The rows of A fall into 3 groups, which share some directions, and each row is roughly a mix of its group's hidden directions.
A (99 x 10):
3.481  0.843  -2.815  0.959  -0.273  -1.472  0.635  -2.693  -2.316  2.146
-0.426  -0.361  1.957  -0.616  -3.087  -0.257  -0.067  4.996  1.285  0.902
1.144  3.572  -2.587  -1.115  -1.270  0.081  -3.556  -1.813  1.367  -0.341
-0.261  -1.029  0.082  2.013  0.344  -4.703  0.101  -1.194  -3.395  -1.078
1.429  2.830  -2.174  -3.503  -0.697  -0.472  2.030  0.815  -2.867  0.880
2.334  1.814  0.970  -3.492  -0.792  1.739  1.248  2.435  -1.863  -2.248
1.413  -1.946  -2.974  3.401  -2.405  1.113  -2.027  -0.002  -1.096  -1.735
1.800  1.036  0.166  0.932  -1.522  1.054  4.765  1.475  -2.211  -1.771
-1.135  -0.770  2.306  -0.825  -1.750  0.208  2.814  -3.945  -0.830  2.527
0.076  0.750  -4.122  2.023  0.107  -0.690  -0.236  4.371  0.340  0.356
1.077  -5.306  -0.843  0.039  -1.151  1.859  1.341  -1.028  1.967  -0.077
0.483  -0.337  0.760  -3.349  -2.489  3.136  3.182  -0.434  1.336  1.127
1.782  1.058  2.849  -2.330  1.157  2.352  0.742  -3.815  -0.520  -1.203
0.474  1.374  3.345  3.397  -3.048  -1.697  -0.047  1.169  1.668  -0.620
-1.494  0.193  -0.996  -2.048  -3.693  2.869  -1.255  -2.473  1.829  1.085
1.990  3.083  0.163  -0.369  3.067  1.838  1.086  -1.408  2.093  -2.754
0.287  -0.766  0.744  2.336  1.096  0.480  0.368  5.364  0.415  2.086
-1.409  -0.972  -0.373  0.152  2.467  -4.093  -0.543  0.628  -3.830  0.500
1.219  3.836  -2.976  0.682  -3.224  1.129  -1.842  0.585  0.192  0.759
-1.007  -5.419  -1.082  0.975  2.087  -1.004  0.016  1.350  -1.360  -0.057
1.307  -2.901  1.058  -0.423  -1.988  1.513  -1.768  -0.671  -3.002  3.359
-2.211  4.874  -1.645  -1.511  -1.019  -1.414  2.093  0.533  0.274  0.351
-2.594  -3.662  1.576  -2.124  -0.908  0.221  3.384  0.567  0.926  0.950
-0.196  -0.771  -1.733  -1.456  -2.931  -1.308  1.798  -0.173  -4.710  0.173
-0.535  -1.523  0.813  3.992  -0.954  -3.493  -1.181  0.628  -2.665  -0.578
-3.239  -1.585  0.783  -1.888  -2.786  -1.334  1.925  3.025  1.085  -0.884
-1.785  3.893  2.013  -1.089  -2.316  -0.570  -0.902  2.393  -0.195  -2.386
0.298  -1.018  -3.871  -0.518  2.826  2.057  -3.059  -1.374  1.030  -0.797
-1.041  -0.217  -2.204  2.445  -3.428  -1.767  0.088  -1.342  -1.134  3.406
-1.231  3.763  -1.133  0.300  0.825  -0.019  -3.940  -2.538  -0.235  -1.340
1.054  -3.771  -0.547  1.719  0.596  0.045  0.114  -4.253  -2.120  -0.032
1.799  1.960  -2.060  0.922  0.857  2.390  -3.551  0.292  2.553  -1.927
-0.339  -1.972  2.787  -0.452  2.813  1.212  -0.377  -4.435  0.607  -0.030
-0.260  -1.815  0.807  -0.610  -1.041  -4.243  -2.952  -0.289  0.876  -2.917
-2.775  -0.178  -0.196  1.213  0.192  1.376  0.120  -0.256  -1.872  5.175
0.065  2.218  1.603  -1.607  0.986  -0.284  1.543  -4.451  0.280  -2.853
2.903  0.390  -0.987  -0.890  -3.836  0.893  0.743  2.279  -3.129  0.372
-1.741  -0.124  1.641  -3.274  1.310  0.745  4.454  1.681  -0.224  -0.313
-0.930  -1.950  2.703  1.672  0.775  -0.628  2.949  3.788  -1.632  -0.242
-2.044  0.484  -0.393  -2.654  3.514  2.160  -2.142  0.716  2.468  -1.313
3.331  0.411  0.153  -2.666  -1.112  0.481  4.501  -0.609  -0.049  -1.020
-1.890  1.929  2.474  -2.115  -1.716  -2.337  1.524  0.632  1.360  -3.267
0.864  0.120  -4.584  2.510  1.492  -0.433  -0.974  3.086  0.132  -0.753
2.466  -3.185  -3.203  0.967  -1.026  -1.216  1.490  1.405  -2.615  0.744
3.187  1.693  1.211  -0.955  -1.107  0.294  -0.479  1.585  0.467  -4.676
-3.741  -1.814  2.225  -2.005  -2.157  2.388  -0.413  0.153  1.702  1.353
-2.196  -0.042  0.241  1.718  -0.275  5.243  0.107  1.275  1.140  -1.790
-2.402  2.107  -0.392  -0.054  0.596  0.897  1.909  -1.247  1.255  4.821
-0.835  -2.718  -1.074  -0.197  -1.156  3.527  -1.346  -2.308  2.833  -1.823
-2.050  -0.750  1.937  -3.504  3.094  0.285  1.221  1.378  2.685  0.697
-3.525  1.298  0.693  1.577  -0.895  3.144  -2.661  2.043  1.147  -1.097
-1.028  -2.263  -2.111  0.673  3.110  0.477  -2.154  -2.225  -3.304  -0.195
-0.378  3.136  -4.474  0.100  -0.002  -2.062  -1.027  0.424  -1.732  -1.746
0.502  0.708  1.437  -0.986  -1.843  -1.115  -2.886  4.230  0.996  -2.429
-0.724  -2.853  3.819  -3.008  -0.160  1.776  0.140  0.636  -1.148  2.080
-1.764  -0.701  0.431  2.495  -3.295  -4.406  -0.620  -0.148  0.877  -0.278
-2.286  -3.405  3.027  0.940  2.461  -2.186  0.879  0.826  -1.372  0.712
-3.843  -2.081  2.427  -0.515  2.665  0.021  -2.618  -0.229  1.169  0.953
2.373  0.025  1.696  3.875  2.386  1.215  -1.567  -2.213  -1.791  0.533
-0.693  -1.229  -1.860  -4.242  1.649  0.448  2.164  1.956  -2.532  0.503
-1.482  -1.340  2.713  1.839  2.278  -0.205  2.741  3.128  -2.006  0.506
-2.033  3.224  1.559  -2.190  2.747  -1.424  -1.074  1.057  -2.767  -0.530
0.010  3.971  -3.185  -0.335  -2.528  -0.741  -0.328  2.202  -1.379  1.311
-0.277  0.742  2.783  -2.872  0.576  1.157  -3.284  3.443  0.767  0.134
-1.879  -0.215  -0.369  4.035  0.218  3.826  0.905  1.712  -1.145  -1.344
-1.938  -1.409  2.470  0.308  -2.518  -0.191  3.864  1.358  -2.475  -0.570
3.293  -3.403  -0.652  2.308  1.640  2.001  -2.326  -0.829  -0.727  -0.186
-2.145  -2.426  -1.169  0.870  1.664  -2.064  1.721  3.625  1.068  -2.158
2.747  -1.744  -2.980  0.002  2.334  1.585  0.177  -3.142  0.109  2.049
1.913  -2.943  -2.156  1.302  3.592  1.416  -1.492  1.023  -2.132  -0.388
-0.517  -1.485  2.449  2.698  -1.009  -4.657  0.962  0.964  -0.478  0.999
1.717  -0.224  -2.972  2.310  1.314  2.141  -3.366  -2.186  -1.008  -0.968
-2.041  -0.531  0.630  -4.579  1.954  1.740  2.171  1.495  -1.381  0.155
0.228  0.909  -1.296  2.263  -0.885  3.368  -0.264  0.632  0.787  -4.544
2.524  0.058  0.270  -2.405  2.101  -3.325  2.127  -2.424  -1.211  1.406
1.588  1.398  -2.084  1.763  -1.382  -0.496  -0.646  4.791  1.422  -1.439
-0.207  -0.183  3.407  -0.458  5.057  0.507  0.376  -1.060  -0.454  1.532
-2.800  -2.843  -0.810  0.532  -3.840  -1.418  0.612  1.922  -1.299  -1.473
1.107  -1.138  -4.138  -1.064  -0.272  4.193  -1.068  -0.767  0.427  -1.098
-2.130  -1.802  2.204  -1.486  -4.418  0.379  0.636  2.298  0.892  0.743
2.273  -1.961  1.007  1.380  1.814  -3.265  1.635  1.963  -0.851  -2.898
-1.239  -1.678  -0.874  3.811  -1.637  -2.163  0.405  -0.789  -3.672  -0.522
-1.062  -0.004  0.224  1.317  4.378  0.982  -2.308  -1.858  2.972  0.941
-2.541  0.861  4.451  1.568  1.298  0.225  -0.818  -0.528  -2.950  -0.827
-1.457  -3.122  2.143  -0.182  -4.052  -1.608  0.110  0.440  -1.389  1.978
-3.824  -1.089  3.614  -0.747  0.683  -1.812  -1.884  2.121  0.396  0.396
2.505  0.863  -4.386  -2.299  2.080  2.128  -0.879  -0.241  -0.552  0.090
-3.601  -0.780  3.703  -2.731  -0.947  -0.820  1.557  0.088  0.695  1.519
1.132  1.484  -4.227  -3.913  -1.294  0.101  1.362  0.981  -0.550  0.267
-1.309  -3.097  1.390  -1.246  -0.950  0.433  -1.762  2.481  3.096  2.612
1.050  -0.598  2.104  -1.852  2.029  -3.435  -1.904  2.196  2.176  -1.769
-3.391  -1.944  2.164  -1.261  0.535  -3.082  0.370  0.500  0.961  -2.982
-0.286  -0.727  2.051  -2.327  1.413  -4.335  1.376  -2.174  -1.881  0.602
4.021  -2.573  -3.905  1.003  0.166  0.171  0.437  1.241  0.507  0.667
-2.781  0.109  2.459  0.085  2.474  -2.986  -3.291  1.196  0.188  -0.641
0.349  -3.304  -0.963  0.120  -3.101  -0.715  0.451  2.374  -3.449  1.304
2.716  -0.426  -2.818  2.341  -2.614  2.450  0.088  2.440  1.291  -0.312
0.358  -0.661  -1.704  -1.080  -0.470  2.578  2.348  -4.527  -0.844  1.821
1.878  -0.554  -1.056  1.749  -0.002  -1.309  -1.603  2.639  1.116  -4.587

One row of each group comes first, with its name. Which group is each row after those in?
1.740  1.346  -2.233  0.270  -1.762  -0.012  -1.307  5.096  -0.568  -0.730 -> Y
2.665  -1.443  -0.851  2.454  0.989  -1.656  2.642  2.287  -1.985  2.394 -> T
1.458  -0.743  0.024  -1.111  3.929  2.564  -0.357  -1.104  3.610  1.110 -> Z

3.422  1.669  -2.217  1.235  -3.766  0.999  0.429  -1.734  1.389  0.555 -> Z
-0.979  -2.879  -0.411  2.684  -0.467  3.538  -0.008  0.888  1.280  -3.124 -> T
0.331  0.340  1.063  0.862  -3.712  -2.337  2.799  1.043  1.374  -3.064 -> Y
-1.397  -0.613  1.680  1.862  -1.986  -0.516  -2.506  1.873  2.884  3.257 -> Y
-1.028  -1.194  1.015  -1.905  0.449  2.316  -0.711  1.990  -1.098  4.813 -> Y
-3.472  -2.261  3.785  -0.415  -1.118  1.071  1.457  1.406  1.668  -0.770 -> Z
4.276  -0.817  0.304  -0.728  0.116  3.894  -0.883  0.302  -2.204  1.032 -> Y
1.674  -1.135  0.118  0.298  4.500  -1.420  1.737  -2.454  -1.272  -2.105 -> T
-2.654  -1.221  3.033  -0.794  2.368  -0.089  2.877  -1.109  2.819  -0.323 -> Y
2.216  -0.441  -1.725  4.266  -0.052  0.465  -3.259  -0.021  -1.280  -1.666 -> Z
2.252  -0.569  -0.124  -2.593  0.151  0.609  3.077  4.239  1.116  0.568 -> Z
